rotation steps, each row followed by its count of steps
The counts run from 0 to 771.
[ 44  11 -39 -30  15 -13   5   7   6  -5  23 -25  15   1 -36  -8 -24 -10
  -6  32  17  11 -38  11  45  14  22 -43 -18 -16 -24  40 -11 -18   1  19
 -24  53   2  17 -20   6  42 -29 -31 -48  43 -18 -25  -3   5  19 -38]  418
[ 37   4 -38 -47  23  11  12 -27 -13  13  10 -26 -14 -21  -6 -30  -2 -11
  11  74  -5  15 -29   8  16 -19  -3 -17 -27 -16  -6  51  -1 -13 -20  13
 -45  42   5  15 -21 -11  10 -52 -10 -38  38 -10   0 -21 -22  16 -41]  757
[ 60  -7   3  -6  10 -17  -3 -30 -22  23  -1 -33 -10 -37  13  10  34 -40
  27   3  19  -6 -15   3  44 -28  -9 -32 -59 -10   1 -14 -10  -8 -20  18
   1   0  -2  52 -16  10  33   4 -29 -49  25  16  -6  -3   7  13 -56]  77
[ 27  19  17  -7  42   9  -8 -24 -28  14 -28 -69 -22 -40  21 -13  53   9
   2  17   5   3 -21  12   8 -28  11 -35 -24  29   1  45   9   8   3  17
 -55   2   4  38 -25 -21 -19 -43  17  -7 -15  -9 -21 -23  24 -12 -49]  503
[ 31  -8  53  13  13 -25 -23  26 -15   3  12 -54   0 -17  33   2  38 -35
  14 -40  12  -6  13   9  71 -22  19 -16 -23  11 -32 -17  -2 -29 -19  29
   7 -14  35  37   2   8  11 -15  -7 -20   5  25 -37 -34  46 -31 -39]  727
[ 22 -13  12  -4 -10 -19  -7 -15  -8   3  14 -32  -5  22   7  17   6 -64
   2 -54  40  11 -19 -22  28 -35  -3 -24 -59  17 -15 -15  10 -31  10  46
  17 -32   1  55  20  -6  16 -26 -10   9  33  -9   3  -7 -23 -52 -34]  395
[ 49  -4  10 -40 -10 -14   7   0 -31   8 -19 -26 -38 -40   8  -2  32 -37
  26  19  13  13 -27   5  75 -33  -6 -26 -18  16   4  11  -6 -13 -39  30
 -24   7  19  31 -39  -9  -3 -50 -29 -23  12  -9   1 -11   2  14 -40]  625
[ 33   1 -10  -4  14  -9 -22 -10  18  18  26 -28  17   8  20 -14  -3   0
   3  28  21   2  11  -4  45   9  24 -29 -11 -29  -2   4 -31 -30 -17  15
 -51  30  22   8  13  25  35  -7  24 -47  31 -15 -46 -39  50  -5 -73]  213
[ 29  -4 -16   9  24  23  14 -28  16   1  38 -16  21 -17 -26  -8  10 -34
 -28  15  39  21 -31 -13 -30   0  14 -26 -44  16 -35  12   6 -10  40  -5
 -30  34 -56  51  18   0  27 -39  12 -42  21 -22 -22  -6   7  -5 -40]  148
[ 10  22   0 -36  26   5   4  -3 -26  -1  -1 -37 -16   5 -11 -26  -7 -26
 -14  24  12  13 -55   0  29 -16  41  -2 -20  -7 -14  47  13 -25  13  36
 -36  -1  24  17   1 -15  13 -70  24 -33  24 -35 -34 -27  -4 -41 -41]  299
[ 17 -22   4  10  -4 -14 -16  24  20  -5  28 -63  23  35  -1  12  13  18
 -10 -52  30  10   5   3   2  12  25 -64 -23  28 -18  14   6 -16  13  42
  -9  34  14  54   3  11  -2 -23  12  22  24 -25 -13 -10   3 -55 -38]  386
[ 28 -34 -29 -15  -7  12  11 -11  39   1  65 -11  40  31  -5 -18  -8   2
   0  11  21  20  -6 -19  -6  10  10 -32 -25   0  -8  -4 -15 -35  -1  22
 -10  53  -6  35  26  21  10 -42  30 -28  65 -37   2 -15 -24 -28 -47]  455
[ 21 -18  11 -25  -4  27  17 -37   3  12  17  -4 -19 -47  18 -23  38 -10
   5  35  11  21   0  -7  28 -28 -26  -4  -5  28  -4  19  -9 -25 -28  -9
 -53  10 -17  26 -15 -26 -51 -82  31 -16  -1 -29  -5 -29  24  -4 -35]  241
[ 25  15  13 -14  29  -4 -18 -24 -23  11 -27 -64 -17 -30  18  -6  48  15
   3   5  13  -3 -11  14  23 -16   5 -46 -17  14   8  48   0   7  -4  30
 -62   6  14  40 -29 -16 -23 -40  24  -8  -7 -22 -30 -23  35 -11 -55]  180
[ 28 -28 -17  -9  -6 -18 -19  -9  42   9  43 -33  20  56  18   6 -18  -8
  23  -6  14   1  27 -30  25 -16   2 -37 -33 -16 -13   6 -12 -44 -24  41
   1  28   7  28  10  11  30  -2 -11  18  62   0   8 -17 -30 -51 -46]  325
[ 40 -19  31  -1   0  -7   3  -8 -33  17  -6 -29 -17 -27  29  -9  35 -64
  12 -19  26  16 -22 -15  35 -32  -2 -11 -47  13   4 -41   3 -20 -12  27
  -7 -16  24  49  23   2  18 -25   1 -28  19   8  14 -28   5 -33 -54]  719
[ 13 -25  20 -10  -4   6  -5  16  34  -5  23 -40   3  20   8   3  14  -6
 -23 -22  20  42  21 -16  25  -3 -15 -23   9  60 -34  37  16 -35   7  18
 -41  19  -6  24   2 -34 -21 -74   1  56  -1  -9   4 -27   4 -44 -20]  693
[ 58 -18  -9  -9  -8 -28 -15 -15  -5  15  -1 -44  -1  -7  -1  24   1 -62
  11 -24  44  22  -2  -7  53 -21 -32 -45 -53  11  -8 -11 -12 -17  -1  27
   1  -7  -3  39  -2  -7  36   3 -46   7  39  22  13   2  -7  -1 -48]  76
[ 51 -17 -23 -23  -8 -24  -6 -32   7  12  30 -18   9  -8   0  17  -4 -61
  12 -11  33  19  16  -4  59 -22 -58 -19 -44  -1 -20  -5 -27 -33 -23  14
   6 -18  -9  27  -4 -18  15 -24 -40 -13  50  18   6  -4   0  15 -36]  207
[ 36 -49  25 -12 -41 -15   3   7  10  14  -2 -20 -20  -6  16  13  35 -26
  23 -24  34  32   3 -23  42 -25 -16 -46 -20  41   9 -32 -14 -18 -28  29
 -17  26  -4  52  -2  -2 -14 -33 -12  33   4 -18  34 -15 -15 -30 -43]  702
[ 30   4  34   7  15 -26 -26   0 -13   8  16 -42 -10   3  32  -3  26 -27
  27 -15   8 -29   5 -17  63 -26  33 -17 -42 -22 -26 -14  -8 -22 -21  35
   5  -3  22  40  -7  24  39   7  -2 -34  16  13 -34 -27  28 -31 -44]  81
[ 41  13  25   5  42 -16 -26 -25 -12  11  11 -56  -7 -39  24   4  38 -38
  11  -2   4 -15  23   2  55 -33 -15  -9 -38  -3 -35  29  -5 -18 -15   5
 -13 -26   2  29 -21 -27  13 -11 -26 -20   3  41 -35 -17  49   5 -34]  85
[ 50 -32 -11 -11  -7 -16   4  21   4   2   6 -62   8  -9  -7   6  10 -12
  -3 -17  24  32  -6  13  10   7 -16 -64 -28  44 -13   7   5  -4  -4  36
 -20  54   8  38 -10  -1   3 -33 -43  24  32  19  42  -8 -28  -8 -38]  59
[ 24  -4   0   2   0 -13   3   5  16 -11  28 -23  12  27 -28  21  -6 -52
 -20 -36  51  29 -35 -21  23  -6  22 -27 -40  29 -47   5  14 -27  37  27
   2   4 -34  55  12  -4  36 -31 -20  -1  23 -21 -21   4 -14 -38 -24]  603
[ -2  18 -18 -29  10  12 -11 -28  22  -1  35 -16   9  27  -7 -15  -6  10
  -5  33  10   5 -14 -10  22 -10  24 -14   1 -11 -19  69  -3 -32   3  20
 -44  11  -8  16 -13 -14  -6 -69  38 -14  31 -59 -53 -27   9 -34 -33]  107
[ 31  -4   3  10  25 -22 -11  36  20 -13  16 -46   8  29 -18  11  -8 -15
  -2 -16  19   6 -22 -16  30   7  47 -44 -18  18 -58  24  22 -17  19  31
 -17  51 -19  40 -13   9  57  -1 -41   5  11  13 -21  -4  -4 -27 -19]  611
[ 35   7 -40 -43  22  19   6 -50   2  15   6 -24 -12 -10  -5 -22  -1 -12
  -1  75   6  20 -29 -10  12 -25 -11 -23 -25 -11   0  56   2 -14 -14   9
 -61  34  -9  12 -17 -18  15 -48  -3 -24  36 -21   1 -19 -17   9 -44]  434
[ 35 -15  16  18  27  19  -4 -30  28  18  53 -22  25 -28  30 -19  56  17
  14  11   2 -29  25  -8 -10 -16  16 -22 -42   3 -24  -1  -9 -19 -15 -13
 -15  38 -31  58  -5  22  -2 -11  32 -45   8  -1 -38 -14  40  -6 -44]  462
[  2 -31  17  -7   0   3  -5 -20  43   5  53 -28  13  27  29  -3  15  -8
   6 -26   3  10  42 -22  16 -36 -19   1 -20  25 -34  22  13 -57 -23  17
  -3  -7  -2  29  14 -25 -25 -53  13  38  26   3   5 -26 -13 -62 -12]  125
[ 40 -24 -18 -38  -2  -6   1 -26  22   8  26  -7 -11  25   7   3   5 -23
  42  26   1  -8  -5 -35  46 -47  -4 -11 -38  -1 -26  28  12 -48 -46  32
   6  33 -22  36 -27 -10  15 -27 -42   9  39   6  14   2 -51 -21  -8]  436
[ 32  -4  16 -27  -8 -32 -13  15  17  -7  21  -7 -13  13   9  18  10 -27
  38  -1  10 -19  -1 -18  98 -28  31 -19 -19 -13 -32   3 -11 -37 -43  35
  11  12  -3  33 -36  13  31 -13 -35 -24  22  -4 -36  -6   9 -13 -15]  420
[ 16 -32  24 -18 -23   9   0 -16  25  12  23  -8 -15  -5  30  -1  33 -24
  14 -11  20  22  28 -24  57 -40 -26   0  -3  40 -26  20  -3 -48 -27  12
 -31  -9 -22  23 -11 -36 -40 -70   8  30  -3 -21  -5 -24  12 -26 -17]  240
[ 44 -37  -8 -25 -10  10  17 -43  16  20  54   8   6 -24  18  -5  43 -29
  26   1   9  -1  14 -14  25 -39 -33  -9 -54   5 -11 -14 -11 -35 -41   6
  18  13 -29  58 -13  -6 -23 -48  -2 -33  36 -10   9   1 -21  -1 -27]  453
